In the data rows, the value 128 means zero.
Here are some points, each followed by its number:
[135 122 192 177 154 178 188 142 185 132 106 184 156 186 174 151 136 173
 177 148 169 155 141 150 149 180 219 105 133 177 153 172  81 138 171 164
 137 123 155] 0
[101 126 185 132 123 172 141 145 177 143 145 116 115 110 149  96  87 125
 161 157 129 143 121 101 119 145 111 116  85 196 134 135 111 145 148 116
 138 118 161] 1
[ 74 107 102 124 113 121 124 110 100  91 125 130 162 103 177  91 154  76
 114 122 143 143 102 116 142  95 116  96 114 105 162 109 147 168 122 142
 130 143 175] 2
[158 114 123 110 124 129  95 101 124  69  78 139 147 131  87 154 113 142
 130 116 125 100  84 103 151 102 115 152 148 136 134 138 122 113  82 124
 141 143 120] 3
[ 96 107  54 132 145 116 101  89 134 131 125 144 132 131  97  82  99 143
  99 129 124 124  64  68 146 151 117 102 145  65 101 148 125 139 146 105
  79 109 112] 4
[117 123 136 146 130 136 103  96 132 150 148 155 115 113 130 142 128  59
 183 167 132 151  60 108 122 144 125 142 118  62 156 131  98 165 160 133
 102  78 119] 5
[106 115 154 145 139 130 112 155 113  97 154 105 127  95 136 131 119 101
 128 134 148  80 123 169 129 134 102 104  82 129 116 145 121 124 130 116
 139 173 142] 6
[123 140 185 116 133 157 131 136 147  96 113 164 154 118  84  98 130 145
 155 133 135 101 101 181 138 161 131 133 127 140 170 116 139 154 155  86
 115 141 137] 7
[124 121 173 127 129 175 150 125 138 112 132 145 122 143 165 115  99 142
 173  96 139 136  90 105 109 185 126 148 123 138 131 126 128 171 148 138
 112 102 187] 8
[135 116 164 116 135 137 189  87 183 131 158 168 138  95 125 106  90 148
 139 171 115 147 138 145 147 199  88 181 161 157 105 119 135 162 144 105
 141 177 142] 9
[140 173 154 109 131 112 129 123 157  90 135 121  89 122 110 130 147 102
 149 124 106 189 130 149 143 144 116 152 128 128 136 105 120 165 162 142
 159 117 165] 10
[110 127 147 127 115 154 101 105 147 158 140 176  73 117 177 119 176 163
 144 162 170 133 142 142 122 158 125 144 128 170 122 148 110 122 173 122
 152  98 139] 11
[141 104 147 151 117 161 137 104 170 123 145 158 158 124 154 106 119 126
 102 130 150 126 130 121 176 153 166 137 131 174 153 145 135 109 128 145
 142 120 158] 12
[161 177 170 135 168 158 130 163 166 124 182 134 145 140 160 139 119 143
 145 173 168 170 151 182 110 144 144 134 143 194 149 152 105 156 172 118
 155 103 182] 13
[136 139 191 142 182 173 161 139 142 134 178 175 127 108 107 115 148 127
 175 173 147 121 129 163 123 137 105 163 115 184 163 157 160 154 212 118
 164 124 130] 14
Which point above is nearest to each new point by angle, seen from the average point of the numbered points? Its number follows each.
[137 138 130 146 154 142 132 106 100 147 133 156 147 147 122 142 139 124
 126 142 135 122 127 134 149 168 125 115 118 139 124 131 124 165 135 149
 155 136 170] -> 2
[ 93 125 110 123 141 105 103  89 136 113 143 102 102 112  76 130 142 148
 146 100 110 110 116 122  93 192 145 101 114 116 146 111  88 177 145 101
 140  77 103] -> 4
[144 111 126  81 129 163 145  87 137 113 151 140 119 177 112  81 144 154
 129 131 117 148 103  98 116 139 145 158  77 145 116 131 148 145 131 109
 131 116 108] -> 4
[120  92 112 123 131 138 124 104 153 108 144  68  95  84 108 131 115 105
 151 131 133  84 120 119  91 123  70 117  75 142 116 118 112 113 144 135
 111  84  95] -> 6
[110 100 105  89 141 134 131 139 147  97 135 154 109  70  98 120 119 143
 143 131 104 153  96 148 178 173 127  98  93 121 104  83 116 115 165 171
 122  89 119] -> 4
[147 116 141 144 138 134  78 120 152 127 129 152 142 100 115 130 112 113
 147 119  94 112  80 167  86 142 138 118 135 139 134 104 108  76 134  98
 121 108 108] -> 3
[ 82 130 113 111 144 119 104 116 145 121 147 117 107  86  98 132 152 146
 139 149 131 133 138 156 118 139 143 136 137 109 125 130 122 141 149 142
  85  92  91] -> 4
[126  94 151 148 106 118 121 118 137  76 167 137 167 115 120  76 101 138
 134 170 141 138 136 141  96 137 145 143 113 130 153 107  94 126 134 122
 137 144 127] -> 6
[115  78 107 135 157 151 149  64 148 150 120 126 120 121 146 165 130 142
 106 148 123 117 147 139 112 140 124 102 148 108 118  95 154 108 144 114
 110 136  97] -> 4
[126  97 111 152 180  97 105 118  97 129 152 131 115 145 141 124 150 132
 120  87 152 143  96 146 110 149  96 116 102 140 117 144 149 118 118  90
 105  47 125] -> 4
